Look-ups in named tables: a row name and a column name give one cell, copied from the table.

fas.tsv
	tud	tuni	med
mak	51	143	21
vinene	99	104	129
dit	106	104	133
kodop	149	106	114
bomuf	101	95	145
loda	154	103	120
samosar	88	86	178
velifum	129	113	109
lof	129	113	107
gezu	130	114	110
kel	143	109	118
kirir	109	90	200
lek	120	114	113

med of kirir: 200
tud of lek: 120
tud of velifum: 129
tud of samosar: 88
tuni of velifum: 113
med of mak: 21
med of gezu: 110
tuni of kodop: 106
med of lek: 113
tud of vinene: 99
tud of kirir: 109
tuni of kel: 109
med of lof: 107
tuni of lek: 114
med of kodop: 114
tuni of vinene: 104
med of bomuf: 145
med of samosar: 178
med of vinene: 129
med of velifum: 109

gero =
	gusu	luv	fon
pog	0.7	0.2	1.0
telebu	0.7	0.7	0.7
meb	0.7	0.7	0.7
rok	0.3	0.5	0.3

meb, fon -> 0.7
rok, gusu -> 0.3
telebu, gusu -> 0.7
pog, fon -> 1.0
rok, luv -> 0.5
meb, luv -> 0.7
pog, gusu -> 0.7

nin:
	kap	vad	vake	bovutor	nid
foret	4.434	6.103	2.985	4.668	5.231
fired	4.271	8.431	2.197	5.302	5.410
lufadi	3.864	1.491	4.592	6.368	7.562
fifevad	4.120	8.405	2.260	5.552	5.628
rupe	4.972	5.746	3.263	3.024	4.164
lelo	4.520	8.778	2.142	4.400	4.559
perakis	5.909	5.373	3.348	0.442	2.359
fofenav	3.952	8.015	2.260	6.114	5.989

bovutor of rupe = 3.024
vad of lelo = 8.778
vad of lufadi = 1.491
nid of fifevad = 5.628
nid of lufadi = 7.562
bovutor of lufadi = 6.368
kap of foret = 4.434
vake of lelo = 2.142
kap of lelo = 4.520
vake of foret = 2.985
kap of rupe = 4.972
vake of fofenav = 2.260
bovutor of foret = 4.668
vake of lufadi = 4.592
vad of fired = 8.431
nid of perakis = 2.359
kap of fifevad = 4.120
vake of fifevad = 2.260
vake of fired = 2.197
bovutor of fifevad = 5.552
Row with the largest nid: lufadi

pum
         dupuva  nef
fuzuv       158  206
mut         184   99
lamumu      165   54
tizesef      20   57
nobozuz     138   80
kobona      159  185
fov          68   51
rupofu      152    1
nep           8   29

nobozuz, nef -> 80
mut, dupuva -> 184
tizesef, dupuva -> 20
kobona, nef -> 185
fov, dupuva -> 68
fov, nef -> 51
mut, nef -> 99
nep, dupuva -> 8
lamumu, nef -> 54
lamumu, dupuva -> 165
Row with the largest nef: fuzuv

serarib.tsv
	karovab	megim	fefadu	kinil
bibe	498	581	730	521
bon	487	589	735	522
bugat	516	547	850	876
legesi	378	516	811	422
veka	473	569	878	891
ged	151	392	914	240
rativod	770	759	645	618

What is the megim of rativod in serarib? 759
What is the fefadu of legesi in serarib? 811
What is the kinil of ged in serarib? 240
What is the kinil of bon in serarib? 522
What is the kinil of veka in serarib? 891
What is the megim of bibe in serarib? 581
What is the fefadu of bugat in serarib? 850
What is the karovab of ged in serarib? 151
What is the megim of veka in serarib? 569
What is the karovab of veka in serarib? 473
What is the karovab of legesi in serarib? 378
What is the kinil of rativod in serarib? 618

Table fud
          gis  sivulef
pof        82        0
pagapaz   982      -18
gegi     -615     -335
nakug     192       31

sivulef of pagapaz is -18
sivulef of pof is 0
gis of pagapaz is 982
gis of pof is 82
gis of gegi is -615
sivulef of gegi is -335
gis of nakug is 192
sivulef of nakug is 31

penip.csv
,muv,litafo,nekomi,dak,nobolo,dibep,nalab
ral,2435,5296,8074,6508,4740,6213,-3892
mib,-153,-2666,-945,898,-246,-266,-137
dopug,-1928,-5476,-3524,-1558,-2047,-2860,-43

muv of ral: 2435
nobolo of ral: 4740
muv of dopug: -1928
dibep of mib: -266
litafo of dopug: -5476
nalab of ral: -3892
litafo of ral: 5296
nalab of dopug: -43
nobolo of dopug: -2047
dak of dopug: -1558
litafo of mib: -2666
dak of ral: 6508
dibep of ral: 6213
nekomi of mib: -945
Row with the largest dak: ral

sot
         kameni    zad    sed  nilim  rizake
nek       71896  51915  24293  45383   56078
vid       27628  52131  42808  39563   35066
tob       43845  64622  54165  62995   75394
nolisat   50184  61195  52180  47214   66402
sep       32302  63704  53090  37382   33219
kolukag   73539  50419  26799  57733   57549
zafo      52986  58613  35806  49743   39898
mepal     67149  54524  24394  40442   52048
gelem     51935  58407  52095  46008   63505
nim       43957  65207  54044  60348   75219
bape      69767  53109  24002  41933   54038

nim, kameni: 43957
nim, nilim: 60348
tob, kameni: 43845
mepal, zad: 54524
kolukag, kameni: 73539
nim, zad: 65207
nolisat, sed: 52180
mepal, rizake: 52048
kolukag, nilim: 57733
nek, sed: 24293
bape, kameni: 69767
zafo, rizake: 39898
nim, rizake: 75219
gelem, kameni: 51935
mepal, kameni: 67149
Row with the largest sed: tob

dinop
|  | bigeve | nep | vurezu | tav | lil | sugip | bogivi | bem | ruzivek | kan |
|---|---|---|---|---|---|---|---|---|---|---|
| latusa | 64364 | 56249 | 62453 | 50121 | 34067 | 45144 | 21705 | 46856 | 52474 | 53216 |
| vud | 20735 | 58394 | 44762 | 32156 | 48962 | 29635 | 62466 | 57139 | 36010 | 49881 |
| bedan | 63885 | 48519 | 39546 | 62261 | 54812 | 46478 | 27072 | 49879 | 58690 | 63357 |
| pon | 36160 | 59974 | 37534 | 49870 | 57304 | 36575 | 58501 | 52751 | 42943 | 58944 |
| bup | 19968 | 62004 | 37046 | 35020 | 42891 | 36646 | 55011 | 57269 | 45080 | 47566 |
| lape | 51758 | 52147 | 62522 | 54567 | 45929 | 65740 | 52124 | 69943 | 57869 | 45450 |
| puvab | 51201 | 53702 | 67434 | 44850 | 35633 | 53428 | 23598 | 50423 | 40190 | 54511 |
| dufuz | 68954 | 51294 | 41076 | 60838 | 54276 | 45801 | 26765 | 45548 | 57878 | 63869 |
| nekim | 53806 | 65176 | 65225 | 41306 | 45354 | 62422 | 55035 | 67827 | 72476 | 37777 |
| dusi | 56127 | 50036 | 63441 | 47529 | 40871 | 76130 | 62732 | 50363 | 64525 | 49987 |

vurezu of dufuz: 41076
sugip of puvab: 53428
vurezu of latusa: 62453
vurezu of bedan: 39546
ruzivek of nekim: 72476
vurezu of pon: 37534

